0: array([0.79, 1.92, 0.43, -0.07, -0.45, -0.36, 0.80, -0.39, -0.86, -1.46,
       -1.46, -2.20, -0.86, -0.96, -0.43, 1.67, -0.19, 0.84, 0.99, -0.14,
       -0.02, 0.77, -1.79, -0.70, -0.07, 0.28, 2.60, -0.18, 0.18, -0.73,
       -0.26, -1.04, 0.81, 0.03, -0.26, 1.11, -2.49, 1.30, 0.19, -0.34,
       -0.71, -0.65, -0.82, -1.78, 0.01, 0.13, 2.41, -2.05])
1: array([0.08, -0.79, -0.28, -0.25, 0.55, -1.31, 0.96, 0.08, -1.56, -1.26,
       -1.45, 0.06, 1.47, 0.36, -0.75, -0.52, 0.48, 1.49, -1.67, -0.02,
       0.06, 1.21, -1.75, 0.76, 0.56, 0.09, 0.89, 0.85, 1.05, 0.36,
       -1.49, 0.47, 2.52, -1.23, 0.30, -0.50, -0.01, -1.82, 0.82, 1.63,
       -0.84, -1.68, -0.44, -0.89, 2.15, 1.01, 0.75, 1.19])
2: array([1.62, -0.52, -0.46, -0.18, 0.46, 2.03, 0.47, 1.14, -0.32, 1.56,
       -0.59, -1.15, 1.18, 1.21, -0.44, -0.01, -0.91, -0.09, 2.41, -0.22,
       -2.30, -1.18, -1.49, -0.94, -2.18, -0.63, -0.54, 0.86, -0.32, 0.07,
       -0.70, 0.26, 0.70, -0.40, 0.49, -0.91, -0.83, 0.68, 0.54, 0.34,
       -0.19, 0.24, -0.49, 0.77, -0.58, 0.02, 1.27, -1.64])
3: array([-0.68, -0.60, -0.21, -0.60, -0.35, 0.79, 0.50, 1.69, -0.87, 1.08,
       -0.64, -1.05, -0.03, 0.35, 2.28, 0.06, 0.13, 1.52, 0.42, 0.07,
       -1.81, -0.52, -0.41, 0.15, -0.69, 1.47, 0.30, 0.46, 1.11, -0.11,
       -1.27, 0.31, -1.35, 0.35, 0.10, -0.58, 0.32, 0.60, 1.16, 1.90,
       -1.48, -1.03, 0.12, -0.01, 1.33, -0.08, -0.63, -0.26])
4: array([1.12, -1.53, 0.74, -0.57, 1.44, 1.45, 0.62, -0.03, -0.73, -0.12,
       -0.61, 0.47, 0.07, 0.29, -2.77, -0.41, 0.79, -0.37, 1.01, -1.94,
       -1.13, -1.84, -0.35, 1.50, 0.01, -0.46, 0.31, -0.41, -1.10, 0.48,
       1.19, -0.64, -0.54, -0.51, -0.52, -0.35, -0.30, -0.37, -0.68, 0.04,
       -0.36, 0.59, 0.16, 0.45, -1.04, 0.46, 1.87, -1.42])
5: array([-1.89, -1.53, 0.53, 0.34, -0.47, -0.48, 0.33, -1.52, 3.16, 1.66,
       0.56, -2.77, 1.17, 1.78, 0.19, 0.13, 0.60, -1.96, -0.96, 0.56,
       0.59, -0.43, -0.16, 0.51, 2.18, -1.22, -2.47, -0.83, 0.01, -0.87,
       1.49, -0.58, 1.89, -0.70, -1.35, 1.47, 0.41, -0.03, 0.90, 1.25,
       0.51, 0.58, -0.16, 0.33, 2.33, -1.53, 0.32, 0.90])
6: array([0.52, -0.79, 0.57, 0.56, 0.05, -0.85, 0.21, 0.18, -2.31, 0.30,
       -0.74, 0.84, 1.36, 1.05, -0.12, 0.18, 1.68, 0.48, -1.44, 1.11,
       0.86, 0.18, -0.93, 0.99, 0.56, 0.46, -0.80, -0.65, -0.27, 2.41,
       -0.43, 1.30, -0.94, 0.97, 1.21, 0.10, 1.68, 0.69, 0.81, 0.59,
       0.46, -1.17, 1.30, -0.46, -1.37, 0.63, -0.67, -1.50])
7: array([2.00, 1.54, -1.25, 0.16, -0.46, 0.25, 0.03, -0.98, 0.57, 0.82,
       1.75, -1.50, -0.23, -0.19, -0.03, -0.08, -0.56, -3.23, -0.44, -0.75,
       1.23, -1.19, 0.40, -0.20, 0.31, -0.90, -0.55, -0.20, -1.89, 0.00,
       -0.05, -0.57, -1.41, -1.38, -0.14, 1.21, -0.95, 0.38, 0.02, 0.11,
       0.98, -0.16, -0.66, 0.72, 0.36, -0.88, -0.30, 1.16])
8: array([-0.16, 0.19, -0.09, -0.48, -0.40, 0.77, 0.48, 0.28, 0.76, 0.89,
       0.29, -0.64, 1.14, 1.24, 0.05, 0.11, 0.38, 0.03, 1.47, 0.63,
       -0.29, -0.17, 0.40, -1.28, 0.14, -0.40, -0.07, -1.33, -1.70, -0.30,
       0.79, -0.97, 0.17, 0.80, 0.28, -0.74, 0.08, 0.10, -0.55, -0.58,
       0.79, 0.23, 1.42, 0.27, -0.54, 0.62, -0.89, -0.29])
9: array([-0.28, -0.37, -0.21, -0.56, 0.84, -0.95, -1.11, -0.78, -0.53, -1.49,
       -0.73, 1.75, 1.11, 0.65, 1.97, -0.42, 1.57, 0.23, -0.31, -0.52,
       -1.67, -0.30, 0.37, -0.76, -0.66, 0.07, -0.09, -1.33, -0.71, 0.85,
       -0.22, 2.11, -0.62, 1.22, 1.06, -0.50, 0.49, -0.19, -0.35, -0.56,
       -0.11, 0.14, 2.01, 0.77, -1.25, 0.39, -0.88, 1.45])
10: array([-0.65, 0.93, -1.01, 0.93, -0.34, 0.61, 0.01, -0.69, 0.58, -1.19,
       1.18, 1.19, 0.44, 0.52, 0.39, 0.46, 0.12, -0.29, -1.05, 0.49,
       0.05, -0.34, -0.70, -0.98, 0.04, 0.30, 1.03, 0.60, -1.11, 0.44,
       -0.03, -0.58, -0.77, -0.09, -0.59, -0.99, 0.40, -1.73, -0.38, -1.37,
       0.38, -0.22, 0.38, 1.30, -0.97, 0.11, -0.79, 1.62])
11: array([0.06, -0.66, 0.49, -0.62, 0.67, 0.02, -1.41, 0.26, 1.05, 0.41,
       -0.15, 1.94, 0.51, -0.58, -0.43, 0.59, 0.86, 0.09, -1.32, -1.27,
       -1.28, 0.74, 1.06, -0.79, -0.34, -0.80, -0.88, 0.32, 0.12, -1.39,
       0.02, -0.40, 0.60, 0.67, -1.13, -1.10, -1.19, 0.21, -0.29, -0.26,
       0.82, 0.40, -0.24, 0.03, -0.38, 0.65, -0.29, -0.29])
12: array([-1.46, -0.83, 0.23, -0.19, 0.72, 0.75, -1.29, -0.01, -0.52, -0.18,
       -0.14, 0.85, 0.02, -0.51, -0.18, -0.49, 1.05, 0.46, -1.57, -0.60,
       -2.67, 1.72, 0.15, -0.13, 0.72, -1.66, -0.46, -0.57, 0.04, -0.30,
       0.38, -0.37, 1.05, 0.39, -0.36, -0.54, -0.45, 0.36, -0.95, -0.24,
       -0.63, 0.36, 0.54, -0.62, 0.12, -0.80, 0.77, 0.97])
13: array([-0.26, -1.04, 0.29, 0.35, 0.72, -0.30, -2.91, -0.49, -0.06, -0.18,
       -1.87, 2.20, 0.23, -0.76, 0.53, 0.43, -0.09, 0.17, -1.83, 2.48,
       -1.18, 2.66, 0.22, 0.81, 0.56, -1.15, 0.57, 1.25, -1.41, -0.46,
       -0.13, 1.81, 1.86, 0.85, 0.83, 1.06, -2.35, 0.40, -0.10, -0.45,
       0.14, -0.07, 1.06, -1.92, 0.80, 0.32, -0.20, 2.67])
14: array([-0.06, -1.26, 0.78, -1.15, 0.43, 0.57, -0.06, -1.49, -0.35, -1.41,
       -0.36, 0.70, -0.56, 0.23, 0.26, 0.87, 0.81, -0.63, -0.52, -0.31,
       0.49, -0.36, -0.04, 1.17, 0.40, 0.12, -0.69, -0.54, 0.45, 1.51,
       -0.55, 0.64, -0.19, 0.53, 0.66, -0.71, -0.43, 0.84, -1.06, -0.73,
       0.31, 0.60, 1.16, 0.88, 0.38, -0.35, -0.45, 0.52])
15: array([-1.77, -1.61, 0.00, -0.13, -0.05, 0.66, 0.17, 0.20, 0.58, -0.62,
       0.98, 0.15, 0.49, -0.01, -1.25, 0.48, -0.53, 0.35, 0.13, -0.97,
       0.85, -0.41, 0.20, 0.58, -0.74, -0.13, -0.57, 1.97, 1.71, 0.58,
       -2.13, 0.96, 0.01, 0.49, 0.98, -0.17, 1.50, 0.81, 0.12, 0.68,
       -1.94, -0.65, -0.48, 0.60, 0.08, -1.49, 0.32, 0.39])
16: array([-0.30, -0.51, 1.36, 1.32, 0.80, 0.10, 1.14, 0.78, -0.15, 0.52,
       -0.28, -0.67, 0.68, 1.38, 0.92, -0.81, 0.16, 0.21, 1.29, 1.65,
       -2.84, 0.52, -2.55, 0.36, 0.51, -0.21, 1.08, -1.02, 0.92, 1.63,
       -0.27, 1.05, -1.11, 0.36, -0.02, -1.43, 1.42, -0.22, 0.38, 0.06,
       -0.25, -0.24, 0.15, 0.37, 0.31, 1.42, 0.14, -0.95])
17: array([-0.73, 1.23, -1.23, -0.25, -1.03, -1.49, 0.17, 0.31, 0.63, -0.37,
       0.93, 0.39, -0.89, -1.88, -0.25, -0.06, -0.94, -1.50, 1.29, 0.90,
       0.34, -0.22, 1.07, -0.19, 0.72, 1.01, 1.66, 0.82, 2.84, -0.62,
       -0.23, 0.49, 0.25, -0.51, -0.04, 0.38, -0.42, 0.30, -1.12, 0.27,
       -0.92, 0.98, -0.58, 1.04, 0.52, -0.87, 0.70, 0.05])
18: array([-1.09, 1.27, 0.24, -0.76, 0.62, -0.31, 0.53, 0.66, -0.26, 0.64,
       0.28, 0.23, 0.61, 0.01, -1.12, -0.85, 0.35, 0.65, 1.46, -1.36,
       2.70, -1.08, 2.21, 0.93, -0.56, 0.44, -1.65, -1.75, 0.39, -1.39,
       0.57, -0.73, -0.08, -0.39, 0.26, -0.07, 0.45, -1.99, 0.17, -1.13,
       0.40, 0.90, 0.61, -0.44, -0.45, 0.50, 0.53, -0.06])

array([2.12, 1.41, -0.03, -1.24, -1.01, -0.25, -0.29, 0.14, -2.06, -1.36,
       -0.68, -2.63, -1.91, -1.67, 0.13, 0.98, -1.35, 0.23, 0.12, -0.24,
       0.58, -0.05, -1.60, 0.48, 0.00, 0.01, 3.03, 0.57, -0.51, -0.29,
       0.93, -0.19, 0.49, 0.25, 0.32, 1.71, -1.81, 0.51, -0.25, 0.73,
       0.37, -1.33, -0.25, -1.00, -0.19, 0.54, 1.11, -2.76]) 0 17 4
array([0.40, -0.69, -0.18, 0.26, 0.12, -1.88, -0.60, -0.22, -0.67, -1.62,
       -1.06, 0.96, 0.94, -0.34, -0.52, -0.67, 0.01, 0.16, -1.65, 0.31,
       -0.58, 1.03, -1.02, 2.09, 1.60, 0.35, 0.78, 0.13, 1.17, -0.26,
       -0.89, 0.07, 2.50, -0.75, -0.20, -1.26, -0.24, -1.27, -0.06, 2.04,
       -0.97, -0.81, -0.14, -0.99, 1.27, 1.22, 0.16, 0.04]) 1 12 11
array([0.72, 0.64, -0.53, -1.05, -0.44, -1.11, 1.63, 0.11, -0.16, -0.39,
       0.29, 0.29, -1.34, -0.80, 0.59, 0.49, -0.68, 0.06, 0.32, 0.59,
       -0.66, -0.14, 0.20, -0.14, 0.32, 0.87, -0.51, -0.75, 0.51, 0.39,
       -0.39, 0.63, -1.39, -1.11, 0.81, 0.52, 1.55, 0.48, -1.46, -0.95,
       0.39, 0.42, 0.85, -0.03, 0.86, -0.37, -1.30, -0.05]) 14 17 8
array([-0.26, 1.14, -0.27, -0.35, -0.52, -1.95, -0.50, 0.15, 1.46, -0.18,
       0.67, -0.50, -1.21, -2.97, 1.09, -0.02, -0.12, -0.66, 0.67, 0.80,
       0.34, -0.21, 0.51, 0.40, -0.28, -0.18, 1.43, 0.98, 2.40, -0.89,
       -0.62, -0.84, -0.91, -0.08, 0.29, 0.02, -0.70, -0.25, -0.90, -0.16,
       -0.64, 0.99, -1.12, 0.56, -0.41, 0.50, -0.24, 0.13]) 17 11 10
array([0.48, -0.75, -0.24, 0.55, -0.99, 0.16, 0.78, -0.55, -1.37, -0.48,
       -0.83, -2.12, -0.10, 0.76, -2.11, -1.87, 0.31, -0.99, 0.83, -1.09,
       0.66, -2.43, -3.23, 1.77, -0.06, 1.05, 2.18, 1.39, -0.79, 1.33,
       -0.35, 0.14, -0.32, -1.43, -0.98, 1.36, -1.27, -1.05, 0.04, 2.11,
       0.56, -0.89, -0.86, 0.57, 0.03, 2.75, 1.01, 0.42]) 4 1 2
array([-0.18, -0.68, 0.29, -0.77, 0.63, 1.06, -0.51, 0.94, -1.29, 1.39,
       -0.34, -0.53, 0.22, -0.51, 1.62, 0.24, 0.81, 1.02, -0.22, 0.35,
       -0.94, -0.16, -1.41, 0.51, -0.71, 0.95, -0.44, 0.20, 1.79, 1.03,
       -0.26, -0.26, -0.32, 0.48, -0.08, -0.43, 0.53, 0.60, 0.71, 0.98,
       -1.48, 0.63, -0.07, -0.53, 0.59, -0.10, -0.48, -0.53]) 3 16 14
array([-0.23, 0.78, 1.19, 1.08, -0.79, 0.67, -2.81, -0.48, 2.05, 2.84,
       0.90, 0.57, 0.76, 1.15, 2.32, 1.14, -2.44, 0.23, 1.64, 1.74,
       2.51, 1.80, 0.10, -1.10, -0.75, -0.39, -0.41, -1.67, 0.52, -1.21,
       1.65, 0.57, 0.23, 0.89, 1.19, 0.63, -0.51, 1.01, 1.21, -0.17,
       -0.01, 1.95, -0.74, -0.65, -0.10, -0.58, -0.24, 1.42]) 8 11 18
array([-0.79, 0.92, -1.02, 0.88, 0.39, -1.56, -1.16, 0.17, -0.01, -1.14,
       0.23, 1.81, -0.94, -1.31, 0.45, -1.03, -0.99, 0.53, 0.82, 1.31,
       -0.99, -0.17, -0.11, 0.25, -0.61, -0.61, 1.53, -0.06, 0.41, -0.42,
       0.49, 1.42, -1.00, 0.61, -0.17, -1.29, 1.76, -1.27, 0.16, -0.77,
       -2.03, 0.79, -0.27, 1.05, -0.32, 0.02, -1.66, 2.52]) 10 9 17
array([0.38, -0.01, -0.06, 0.74, 0.27, -0.53, 0.61, 1.28, 0.13, 0.11,
       1.49, 1.46, 2.04, 1.11, -1.88, -0.97, 0.65, 1.13, 1.56, -1.21,
       2.06, -1.51, 1.05, 1.55, -1.50, -1.29, -1.86, 0.17, 0.77, -0.05,
       -0.98, -0.01, 0.31, -0.62, 1.21, -1.91, 1.40, -0.31, 0.67, -0.02,
       -1.18, 0.52, 0.54, -1.03, -2.22, 0.27, -1.34, -0.96]) 18 15 8
